The rows of A fall into 3 groups, and each row is roughly a mix of its group's hidden directions.
A, 71 rows:
[[ 32  29 -39  31 -28  25   8   8   0   1]
 [-34 -20  -1  17  15 -28 -12  38 -37   4]
 [  6  23  26   2  50 -37  20  -8  15   5]
 [-10  -4 -22  -4  27  18 -29  -5 -29  50]
 [ 15  27   4  -6 -26  32   0 -30  45 -15]
 [  2 -56   3  10  24 -18  -2  11 -39  -1]
 [-33  22 -27 -23  15 -20 -10  30   2  37]
 [-50  25 -13  13 -21  12  21  -8  -2  36]
 [ 46 -37  10 -21  22  13  19  -8 -25  13]
 [ 16  54   3   7  19 -19  20  15 -25  26]
 [-17 -39  11 -16  27 -39 -22  12  25 -14]
 [-21 -19  18 -14  41 -34   5 -16  37   8]
 [ -1 -30  32  10 -17 -24 -13  46  24 -11]
 [ 13  15  21  -7  16 -35   6   2 -28  52]
 [-27 -19   5 -18  31   3 -27  -2 -28  44]
 [ 24 -46  21  -9 -32   0 -17 -27 -24   4]
 [ -5 -28 -12 -28 -35  -5 -28   1 -29  35]
 [ 35 -31  37 -12  26  -1 -33  13 -13  -1]
 [  9  22 -10  25  -3  33   9   6  14 -56]
 [ 25 -26  20   8   6   9   1  62   2  12]
 [ 46 -29  -4   3  15 -29  21  25  13  25]
 [-33  11 -18  21 -43   3   9  35  -4  27]
 [-31   2 -42   5  33  -8 -13 -27  24  24]
 [ -4 -53   3  -1 -27  23  -9 -26  16 -27]
 [ -5  19   7  37  28  17  -5  32  32 -30]
 [ 33  -2  13  31 -28  31 -22  16 -22 -26]
 [ 38   8  19 -20 -13  51   7 -12  24  -6]
 [ 49 -54  11  -3  13   9  12  -4  -2   0]
 [-43 -36 -13 -20   8  -6 -23  10  33  16]
 [ 15 -46   9  29   2 -13  -7  46  15  -3]
 [-27 -34  29 -23  37 -23 -22  -5   5   9]
 [ 24  -5  -2  14 -43  -8   5  49   3 -25]
 [ 30   9 -15  -6 -39  20 -13  -6 -31 -38]
 [  8  18  51  31 -10  28  11 -15  20  15]
 [-30 -43  -5  22 -16  38  -1   6  29   4]
 [-48  27 -19   2   1   7  23 -36   5  23]
 [-43 -39 -13   0   1  18  -4   1  44  -4]
 [  2   4  24  -4 -47  10  17  37 -36  -2]
 [ -3 -20  -1  22 -13 -30  -9  33  49 -19]
 [-39 -13  15  -2   4  26 -22  -6 -47 -22]
 [-14 -41  35  10  29 -15   4 -14  33  18]
 [ 29  21 -30  16 -39  22   8  27 -26   2]
 [ 16 -23  46   8  -8 -20  -3  23  32 -31]
 [ -9 -13  29 -10  45 -42  -5  -6  23  18]
 [-33  35 -22 -13  11 -30   6 -22 -33  16]
 [ 16  46   2  -6 -15   9   9  33  39  19]
 [ 35 -26   8 -14   3 -27  -8  20  10 -49]
 [  4  41  -2  -6 -26  22   0 -29  44 -11]
 [ 19  33  17 -17 -20  49   2  -1  31  -5]
 [  3  40  -1  27 -28  22  36 -24  18  -8]
 [ 38 -10 -10 -19  26 -27  30   0 -18  34]
 [-34   3   8  20 -26  25 -29 -12  21 -38]
 [ 32 -24  45  39  -4  12 -20   9  -9  -4]
 [ -7 -26  25  -1  29   6 -39  10 -12  43]
 [ 44 -38  16  -5  -3  33   4 -22  16 -16]
 [ 23 -30   2   3 -48  27  -4 -22 -25 -14]
 [-51  12 -23  19  -2 -39 -14 -18 -10 -10]
 [ 28  30  30  27  36 -11  13   1   9 -29]
 [-27 -21  -5  22  -4  24 -33  44  18  16]
 [-50 -13  24 -23 -21 -26  18  20  -9  -7]
 [  5 -35  -9  -5 -36  26 -35  -1  -1 -36]
 [ 46 -19   2   4 -13 -14 -11  36   9 -38]
 [  4 -22  24 -23 -24 -16   0  44 -32 -19]
 [  5  26 -25 -14 -29   2   8   8 -45  37]
 [-22  -3 -60  -7 -17 -19  -2  29 -12   2]
 [-21  -3 -48  21 -21 -11 -12  37  12  21]
 [ 10  28   4 -14 -21  37   0 -41  30 -17]
 [-34  21 -22  20   1 -51  -4  23   4  13]
 [ -2  32 -35 -47   1 -23 -13  -1  -7 -26]
 [-36   2 -27   8  11 -47  -2 -27 -25   2]
 [  8  20 -39 -21 -42  19  -5   1 -31 -18]]
One row of each group comes first, with its name. Which group is each row after those in?
[ 22   0  -8  -4  20 -35  21  41  -8  38] | <19>
[ 15 -22   9  24 -35  34  32 -27 -17   8] | <95>
[-27 -27  33 -30  38 -14 -17 -14  -9  13] | <84>

[ 12   1  24 -22 -23  17   7  20 -58   3] | <84>
[-23  -2  14 -21  10  32  -8 -20 -55 -10] | <19>
[-10  -5 -39  -9   1 -36  10  -2  31 -42] | <84>
[ 12  27 -21 -31   3 -13  10 -25   1 -52] | <95>
[-18   1  13 -17  44 -42   9  -7  21  28] | <95>
[ 52 -29  14  -4  -6  29   9 -11  31  -8] | <19>
